500 stands for zero in the data rows.
Here are some points:
[536 542 471 479 552 518 467 465 476 556 500 506 542]
[507 455 405 469 604 549 393 467 533 659 633 502 602]
[510 467 433 510 573 535 393 496 532 621 523 515 484]
[511 463 445 512 605 549 389 510 529 667 534 492 526]
[434 401 426 416 457 527 468 502 500 507 518 514 445]
[466 547 456 469 477 533 472 551 503 503 484 508 395]
[425 669 517 476 227 448 569 574 438 215 289 536 143]
[431 439 447 450 378 504 555 511 432 390 454 506 392]
[435 444 389 443 499 541 392 508 534 550 546 519 411]
[439 462 415 404 413 506 501 514 478 450 530 517 407]
[516 580 554 513 585 541 496 528 498 500 486 444 537]
[546 453 428 440 552 501 407 469 530 605 567 553 583]
[450 471 437 423 452 518 439 494 452 473 497 503 480]
[533 384 445 465 556 494 465 480 570 634 541 547 593]
[491 433 450 496 578 535 482 471 527 607 611 492 587]
[529 488 423 457 604 537 378 489 536 620 591 505 569]
[531 569 566 553 598 538 461 551 573 575 500 465 538]
[542 443 430 451 548 500 456 456 524 594 579 548 606]
[508 428 403 468 600 544 392 481 534 663 607 508 567]
[518 449 421 480 574 534 395 490 550 649 586 533 565]
[541 531 437 480 574 527 375 473 530 606 539 510 562]
[446 309 431 475 445 481 477 469 508 543 598 500 523]
[525 486 448 484 571 532 425 495 533 606 524 509 505]
[425 440 405 434 462 526 455 510 493 495 545 509 457]
Here are 10 more points, each followed by its number:
[528 497 432 485 586 535 371 487 539 624 561 514 542] 0
[443 341 441 489 425 481 522 454 496 486 590 491 536] 1
[544 607 636 533 507 476 560 565 520 423 426 482 483] 2
[453 424 428 419 435 508 485 504 487 428 526 514 491] 3
[507 594 558 548 584 539 502 515 540 524 498 434 521] 4
[519 489 410 462 599 535 337 492 518 629 589 508 500] 5
[518 464 443 476 565 526 398 503 553 610 585 535 533] 6
[453 321 479 496 422 475 594 451 442 501 612 467 578] 7
[523 425 424 484 559 511 429 476 542 616 584 551 546] 8
[521 452 423 460 600 536 380 492 507 627 592 506 576] 9
Which of these numbered points is nearest to each point below, looking only along the 2 directions in which the first points spread most? Its number follows each.
[511 580 560 521 587 542 499 515 508 540 519 438 520] > 4
[570 526 548 565 602 487 523 465 510 554 522 487 635] > 0
[522 479 425 470 588 535 375 491 511 631 575 512 545] > 5
[439 523 428 422 369 487 504 501 486 444 437 523 350] > 3
[508 419 426 465 575 524 419 493 531 618 588 537 549] > 8
[461 372 395 430 496 527 450 479 506 560 574 515 519] > 7
[530 456 402 437 584 537 384 479 525 629 603 517 575] > 9
[517 618 571 520 601 535 492 517 520 531 483 439 565] > 4
[514 484 432 481 583 532 370 502 585 629 592 536 543] > 5
[440 429 400 431 480 527 389 487 522 539 519 516 427] > 1
[442 415 387 424 511 542 420 493 496 562 569 510 471] > 7
[522 491 404 453 551 526 383 467 517 612 561 530 526] > 6
[518 582 700 598 461 449 597 583 528 374 328 461 378] > 2
[500 496 471 493 580 530 447 468 532 608 580 480 564] > 0
[545 441 438 460 550 497 426 475 594 620 530 550 596] > 5
[514 612 667 545 498 455 533 564 522 407 367 469 402] > 2
[516 477 425 461 577 537 411 467 484 623 626 509 611] > 9
[530 643 558 497 591 532 454 502 518 512 549 442 573] > 4
[521 454 418 467 595 534 386 490 507 657 574 506 595] > 9
[527 466 406 443 593 540 377 481 515 623 617 511 564] > 9
[527 426 436 458 548 505 484 471 540 633 556 550 588] > 8
[535 515 428 479 610 543 349 485 559 627 596 498 601] > 0
[531 602 687 539 461 450 633 555 492 343 378 462 457] > 2
[534 689 648 517 475 472 518 593 527 396 370 494 391] > 2
[534 535 435 474 580 533 381 475 549 630 526 515 543] > 0
[449 378 459 470 423 478 546 446 483 479 600 471 575] > 1
[535 555 456 471 573 531 391 482 525 595 517 503 520] > 0
[560 464 476 490 566 479 475 457 524 585 542 542 617] > 0
[443 346 446 486 413 476 551 454 464 481 577 491 539] > 1
[508 574 562 564 596 540 493 527 526 520 506 447 509] > 4
[436 311 443 510 424 483 536 464 477 493 548 486 540] > 1
[533 492 428 482 524 515 455 455 511 578 512 533 514] > 6
[524 592 464 454 591 540 392 479 496 578 565 484 542] > 0
[528 575 660 573 507 462 569 570 536 431 372 471 430] > 2
